Where one turn sends some rows of the set: a few examples, then the rows asked
sis: 15, 3, -29, 23, -12, -20, 46, 7, -23, 29, 1, -51, 15, 7, 0, -19
dafe: 15, 25, -48, 30, -8, -17, 66, 9, -17, 11, -7, -43, 7, 9, -7, -2
mal: -16, 16, -12, 16, 6, -54, -12, 48, 46, -7, 21, -14, 12, 33, -29, 5
gul: -8, 34, -9, 3, 33, 1, 39, -16, 12, -35, -3, 28, 55, -10, 8, 20
kudek: 14, 6, -45, 28, -14, 2, 66, 19, -12, 27, -12, -22, 12, 20, -4, -7
vez: 6, 17, 15, -5, 12, 45, 13, 5, 56, 30, -11, -16, 9, 24, -16, 1
dad: 6, 10, -33, 22, -19, -3, 61, 35, -16, 22, 1, -51, 17, 23, -27, 11
Fudup: -6, 18, 10, -15, 27, 7, 29, -18, -4, -18, 5, 9, 77, -13, 13, -3
Gifeb: -10, 4, -2, 10, 15, 24, 43, -25, 18, -21, -7, 30, 59, 1, 6, 17
Pomu: -21, 14, 15, 19, 5, -57, -24, 14, 39, -1, 16, -11, 24, 27, -10, -17
lopal: 35, -23, -11, -10, 19, 20, 9, -7, 58, 2, 29, -33, 13, 3, -27, 15
sur: 25, 1, -8, -5, 1, 23, -11, 32, 25, 35, -13, -18, 33, -1, -24, 40
Lin: -19, 11, 10, 30, 10, -40, -10, 36, 61, -18, 19, -17, 8, 2, -17, 3
Fired: -16, 34, -4, 32, 13, -59, -9, 21, 42, -12, 7, -10, -2, 23, -14, 4
simu: -5, 8, -3, 2, 33, 18, 36, -5, 24, -37, 9, 27, 55, -16, 9, -4

Pomu turns into sis
vez turns into lopal
And these:
Lin turns into dad
mal turns into kudek
dafe turns into gul

Where one turn sends some rows of the set: a few examples, then the rows asked
mem: 0, 2, 42, 32, 21, -20, -10, -15, 0, -5, 55, -10, 3, -5, -23, 20, -31, -8, 1, 14, -25, -33, -19, -26, 30, -24, 26, -7, -24, -3, -12, -8, -41, -2, 26
muda: 30, -15, 21, 23, 3, -13, 4, -23, 7, 20, -8, -10, -41, -5, -35, 20, -7, -7, -12, -14, 8, 4, -19, -15, -5, 21, 30, -16, -17, 14, 7, -18, -47, 4, 19
vitu: -24, -18, 1, -5, 8, 18, -39, -28, 16, 15, -1, -3, 24, 34, 15, 25, -23, -34, -25, 18, -6, 5, 35, 34, 10, 2, -40, -11, 9, 35, 31, 36, -19, 0, -14
mamiz: 45, -9, -1, -1, -19, -32, -15, -7, -10, -27, 35, 0, 20, 14, 29, -18, 9, -12, 2, -12, 8, -16, 39, -14, -2, -6, 33, 4, 42, -36, -38, -31, 25, 10, -22
Lezov: 13, -4, -14, -1, -9, 43, -58, -32, 0, -5, 32, -8, 5, 16, 3, 29, -38, -21, -36, 29, -9, 16, 32, -4, 46, 14, -25, 29, 8, 8, -19, -1, 4, -44, -4
Boloz: -3, -3, 41, 26, 40, 28, 2, -38, 4, -39, 36, -25, -16, -8, -4, 43, -11, 8, -9, 20, 16, -21, 14, -15, 18, -14, -5, 29, -18, 3, -44, 26, -7, -21, 2
Mufit: -28, 8, -9, 4, 10, 0, -16, 37, -12, 46, 29, -3, 20, 28, 18, -8, -44, -34, 0, -21, -14, 1, 9, -11, 36, 11, 34, -22, 19, 41, 3, -16, 3, -10, 16
Tiz: -15, 6, -1, -27, 30, -6, -30, 24, 21, 13, -20, -16, 39, 36, -28, 0, -32, 10, -34, -21, -4, 5, 23, 7, 22, 8, -4, 8, 17, 26, 6, 34, 14, 20, 21
dotov: -45, 10, 13, 12, -16, 5, 6, -25, 6, 20, 28, -63, 33, 30, -5, -22, 22, -20, 28, 17, -11, -31, 7, -27, 21, 13, 35, -10, -7, -7, 11, 6, 4, 20, -1
num: 25, -27, -16, -12, -17, -13, 0, -23, 2, -70, 29, 16, -8, -1, 32, -14, -8, -32, 13, -9, 16, -19, 40, 2, -11, 10, 21, -17, 8, -13, 5, -21, 1, -4, -42
dul: 25, 18, 30, -17, 24, -18, 11, -35, 13, 9, -6, -34, -19, 39, -20, 3, -6, 1, -48, -14, 12, -17, 39, -16, -7, 22, 38, 10, 22, 18, -8, 17, -34, -14, 42
divo: 6, 25, -13, -21, 11, 14, -35, 2, 14, -24, 18, 9, -11, 52, 14, -1, -44, -18, -24, 26, 18, -31, 17, -20, 18, 32, -11, 18, 61, 46, -33, 11, 25, -22, 31
boza: 2, 18, -3, 30, 11, 25, -8, -1, -13, 12, 9, 25, 33, 13, 33, 4, -46, -10, 7, 48, 31, -30, -23, -3, 12, -16, -24, 2, 50, 36, -7, 26, 3, 12, -14
pimiv: -20, -37, 19, -10, 27, 6, -1, -46, -5, 7, -2, -56, -15, 5, -1, -3, 30, -25, 12, 47, 5, 29, 7, -23, 29, 48, 21, -18, 1, 4, 3, -22, 5, 9, -18
gepan: 18, -12, 0, -17, -12, -27, 11, -12, 43, -42, 0, -39, -9, 2, 41, -14, -4, 6, 31, -16, -1, -22, 32, -6, 19, 6, 6, -11, 30, -11, -21, -11, 36, 12, -31
pom: 29, -3, -5, -22, 2, 24, -37, 20, 26, 17, -5, -6, -7, -15, -31, 1, -25, 20, 3, 8, 16, 16, -41, 21, -10, -7, 4, 18, 14, 22, 24, 6, 22, -1, 19
Kered: 11, -11, 59, 22, 31, 9, 8, -55, -8, 1, 17, -34, 4, 32, 7, 3, -10, 2, -21, 23, 31, -37, 25, 16, -25, 3, -6, -14, 16, 32, -12, 44, -21, -23, 10
Gud: 16, -33, 11, -18, 21, -55, 7, -15, -7, -42, 8, -1, 20, 13, 35, -25, -23, -9, 12, 14, 5, -12, 43, -10, 33, 2, 11, -30, 31, -19, -10, -14, 1, 14, -46
Gopa: 0, -3, -5, -32, 33, 2, -18, -46, -2, -55, 39, -32, 0, 18, -16, -19, -1, -26, -15, 47, -7, -22, 19, -43, 15, 63, 46, -7, 18, 24, 7, -7, 4, 4, 12
defe: 41, 9, -4, -3, -1, 30, -49, 0, 5, 21, 55, 14, 29, 10, -5, -8, -39, 4, -26, 50, -6, -2, -31, -10, 32, -21, 28, -1, 16, 20, 10, 10, -6, -28, -2
liv: -25, 8, -11, 8, -8, 7, -5, -19, -20, -26, 9, -16, 1, 18, -43, -8, 41, 4, 8, 29, 34, -25, 6, -32, 3, 17, 19, 49, 2, -30, -9, 23, 7, 23, -6
Dedig: 2, -25, -6, -17, 21, 12, -29, 3, 5, 33, -5, 19, -45, 29, 30, 20, -3, -42, -14, 23, 23, 26, 6, 9, -3, 26, 5, -14, 43, 54, 3, -10, -1, -7, -2
Depak: 23, -8, 6, 18, 13, 10, -21, -49, -36, -20, 26, -15, 29, 1, -19, -7, 10, -16, 11, 52, 13, -40, -7, -16, -37, 38, 19, 6, 41, 7, 5, 1, -1, 46, -7
vama: 20, -26, 4, -6, -25, -45, -2, 2, 22, -26, 21, 5, -8, 26, 32, -37, 31, 8, 12, 10, 30, -20, 8, -2, 5, -20, 21, -27, 22, -13, -7, 9, 16, 2, -40
Pudi: -41, 19, -25, 3, 2, 18, 0, 30, -8, -4, 5, 15, -19, -12, 4, 12, -32, -12, 18, 2, 29, 11, -7, -3, 39, -13, -10, 46, 8, 7, 3, -3, 9, -22, 8

liv turns into dotov
boza turns into Pudi
defe turns into pom
And these:
Boloz turns into mem
num turns into mamiz

Where one turn sends some rows of the set: a few examples, then the rows asked
buda: 17, 29, -4, 41, 29, 7, -26, -7, -35, -21, 48, 6, -8, 30, 2, -9, 9, -20, -33, -25, -10, -10, -23, 20
papeb: -32, 72, 0, 1, -8, -14, -39, 37, -40, 37, 27, -4, 27, -17, -3, -19, -20, 8, 16, -6, -18, -17, 12, -5
faki: 2, -1, 15, -4, -54, -9, 7, 29, -41, -9, -13, -41, -11, -20, 15, -3, -25, -11, -20, -51, 21, -25, -19, 14
leb: 50, 42, 23, 16, -42, 40, 13, 34, -47, 13, -21, -6, -11, 13, 15, 6, -39, -7, -18, 7, -31, -33, 15, -6
kisar: 11, 37, 1, 41, 32, 6, -27, -5, -43, -25, 33, -3, -4, 34, -7, -10, 3, -9, -28, -19, -19, -32, -6, 20
katu: -7, 38, -29, 37, -16, 44, -9, 34, -14, 28, 20, -43, 62, 12, -30, 19, 8, -1, 4, 3, -44, 17, -1, 12
Mesak: 12, 40, -3, 38, 30, 26, -23, -10, -40, -20, 50, -2, -8, 35, -7, -2, 13, -18, -35, -11, -12, -18, -13, 21
sabok: 0, 6, 7, -15, -63, 27, 16, 22, -31, -7, 20, -36, -21, -20, 10, 16, -2, -27, -31, -35, 42, 4, -27, 17
Gufa: 48, 37, 16, 11, -58, 61, 25, 28, -27, 16, 18, 8, -20, 9, 12, 18, -19, -29, -33, 6, -12, 9, -2, -4
riduz: 3, 25, -23, 48, -14, 6, -19, 42, -14, 25, 5, -37, 65, 2, -13, 6, -8, 5, 10, -17, -53, 13, -9, 8
favap: -7, 32, 15, 12, -65, 49, 5, -33, -7, 2, -12, -8, 37, 4, -15, -1, -10, 37, -44, -13, 11, 14, -7, 23
lanik: -10, 23, 13, -18, -56, 36, 13, 22, -50, -10, -11, -53, -14, -12, -2, 8, -15, -6, -23, -22, 28, -32, 5, 19
fasi: 4, 23, -30, 41, -19, 20, -11, 34, 0, 28, 38, -29, 58, 0, -8, 16, 8, -13, -1, -15, -39, 45, -24, 12
bemo: -3, 22, 22, 18, -55, 18, -5, -26, -13, 3, -30, -7, 41, -1, -7, -16, -26, 48, -35, -31, -1, 1, -9, 22
Rubet: -38, 80, -6, -8, -20, 32, -25, 27, -25, 36, 54, -2, 17, -11, -15, 0, 3, -11, 1, 14, 3, 12, 5, 1
vigi: -22, 57, -6, 7, -18, -17, -34, 34, -19, 37, 56, 15, 17, -24, 12, -14, -10, -15, 2, -18, 1, 27, -19, -6
damib: -1, 13, 21, 18, -67, 22, -1, -30, 0, 5, -5, 4, 33, -6, 2, -6, -17, 32, -45, -34, 9, 30, -31, 23
zogi: 62, 20, 25, 24, -49, 11, 11, 38, -32, 16, 2, 16, -13, -1, 33, 3, -38, -20, -29, -19, -22, 2, -20, -11

papeb turns into vigi
fasi turns into katu
buda turns into Mesak
And these:
faki turns into sabok
Gufa turns into leb
bemo turns into damib

Where one turn sends some rows of the set: a few examples, then the rows asked
rivag: -38, -14, -3, 7, 44, -7, -15, 42, 21, 29, -8, -19, 0, 19, 33, 5, 15, 26, 10, 17, 26
solaz: -5, -42, -18, -8, 37, 65, 2, 20, 12, -31, -32, -12, 13, 0, 10, -10, -41, -19, -25, 25, 23
Lakeg: -17, -40, -23, 11, 49, 69, -1, 4, 32, -31, 5, 27, 9, 20, 11, 27, -31, -17, -23, -14, -9
biguz: 9, -30, 8, 9, 31, 8, -56, -9, 43, -17, -42, 1, -28, 21, -16, -28, 32, 0, -8, -18, 15
rusi: -26, -51, -37, -25, 30, 37, -1, 9, 42, -60, 5, -37, 7, 13, -5, -20, -3, -28, -30, 24, 14
Pive: -17, 1, 11, -3, 41, -4, 3, 34, 45, 48, 0, -8, 6, 18, 38, -29, 9, 34, 11, 25, 2
tam: -11, 40, -25, 0, 34, 44, -12, 42, 44, -25, -13, -54, 15, 8, 35, -12, -24, 32, 7, -2, -11
Vof: -4, -42, -19, -35, 37, 72, 4, 2, 83, -40, 13, -15, -7, -10, -16, -38, 18, -15, -19, 1, -2
fav: -25, -10, 12, 7, 39, 9, -14, 46, 46, 47, 4, 7, -11, -4, 28, 1, 30, 39, 10, -16, 10
Nik: -25, -15, 3, 23, 36, -6, -29, 33, 43, 38, -1, 9, 0, 37, 43, 4, 11, 17, -4, 0, 12
kis: -6, -42, -28, -29, 22, 38, 9, 2, 63, -42, 15, -21, 15, 22, 0, -50, -13, -28, -35, 26, -9
mugot: -12, -44, -21, -17, 51, 68, 17, 22, 58, 18, 11, 8, -10, 2, -17, 2, -14, -21, -24, -27, -49
rumuv: -22, -8, 1, 10, 54, 9, -20, 22, 45, 30, -16, -12, 3, 42, 42, -15, 15, 21, 16, 41, 22
Zav: -5, -48, -15, -25, 17, 55, -1, 13, 80, -28, 30, 3, -3, -14, -12, -31, 8, -18, -40, -32, -17
peka: -20, -60, -31, -3, 23, 46, -26, 6, 64, -52, 17, -1, -2, 20, -3, -2, 5, -34, -45, -15, 7
tasaf: -28, -17, 4, 19, 55, 22, -35, 34, 49, 29, -8, 4, -14, 20, 33, 17, 34, 24, 15, -1, 29
par: -24, -57, -26, -19, 24, 53, -10, 21, 58, -45, 23, -11, -11, -20, -20, 0, 17, -19, -33, -32, 6
meku: -29, -54, -34, -14, 8, 18, -6, 20, 39, -45, 23, -19, 11, 12, -3, -10, -12, -31, -50, -7, 0
megi: -13, -40, -21, -48, 23, 43, 25, 16, 57, -37, 21, -32, 6, -18, -15, -46, 0, -12, -24, 12, -9
Nor: -20, -3, 10, -8, 58, 26, -4, 33, 49, 37, -9, -15, -11, 1, 25, -18, 32, 40, 29, 23, 15
lisos: -7, -22, -7, -3, 52, -17, -20, -22, 44, -10, -13, -11, -15, 58, -17, -29, 21, -5, 2, 6, -30
zot: -17, -9, 1, -19, 41, -26, 7, -11, 17, -19, 1, -15, -8, 18, -24, -28, 18, 24, 9, -8, -30
mubit: 1, -21, 16, -8, 25, -2, -25, 6, 18, -24, -26, -2, -18, -20, -22, -27, 29, 24, 2, -32, 13
Dem: -1, -45, -23, -34, 38, 63, 21, 38, 37, 18, -28, -27, -7, -18, -16, -33, -24, -19, -25, 13, -15
sifoz: -2, -46, -24, -22, 60, 86, 9, 20, 65, 17, -18, -13, -19, 1, -18, -15, -8, -25, -15, 6, -27
Peda: -3, -5, 9, -11, 58, 13, -12, -31, 33, -40, -15, -3, -13, 13, -18, -25, 32, 25, 26, 2, -3
Mog: -16, -39, -18, 3, 26, 46, 11, 24, 4, -31, -3, 11, 20, -1, 14, 8, -48, -12, -33, -6, 1
Vozol: -11, 18, -31, 14, 36, 52, -44, 51, 81, 10, -13, -42, -13, 24, 22, 4, -5, 9, -11, -37, -30
Fof: 11, -42, -15, -15, 27, 60, 5, 24, 38, 0, -32, -9, 11, 6, 9, -41, -46, -26, -36, 26, -3
Zok: 3, 38, -16, 1, 32, 60, -25, 38, 69, -16, -22, -43, 8, 9, 38, -27, -23, 27, 3, -1, -10
deniz: -8, -5, 17, 8, 51, 26, -18, 24, 73, 45, -1, 13, -8, 16, 35, -18, 30, 30, 12, 4, 3
tof: 4, 33, -17, -2, 20, 54, -24, 55, 70, 5, -20, -43, 1, -5, 29, -29, -19, 27, -7, -26, -17
zapi: -16, 36, -32, 13, 34, 32, -20, 36, 48, -20, -1, -42, 17, 35, 42, 0, -32, 22, -2, -6, -26
tefav: 15, -5, 21, -2, 27, 0, -17, -21, 41, -24, -9, 26, -4, 8, -6, -44, 17, 23, -1, -24, -11
nevi: -28, 20, -38, 11, 38, 35, -33, 56, 56, 0, -1, -51, -5, 23, 21, 18, -11, 14, -8, -38, -31
per: -27, 26, -39, 15, 49, 41, -32, 36, 52, -20, -7, -49, 2, 38, 30, 17, -15, 13, 2, -14, -22
Fule: -18, -33, -13, -11, 47, -17, -29, 3, 21, -12, -31, -37, -30, 29, -34, -13, 37, -1, 3, 0, -5
roke: -29, -44, -27, -8, 60, 72, 13, 19, 34, -14, 12, 7, -7, -7, -13, 34, -10, -12, -11, -26, -21
deku: -3, -33, 1, -1, 17, -29, -34, 11, 29, 7, -26, -12, -21, 24, -22, -29, 19, -3, -21, -28, -12
vose: -6, 22, -26, 2, 34, 62, -39, 57, 74, 4, -24, -54, -15, -5, 18, -8, 0, 19, -4, -33, -13

tof turns into zapi
Nor turns into rivag
And these:
Fule turns into mubit
Vof turns into rusi
Lakeg turns into sifoz

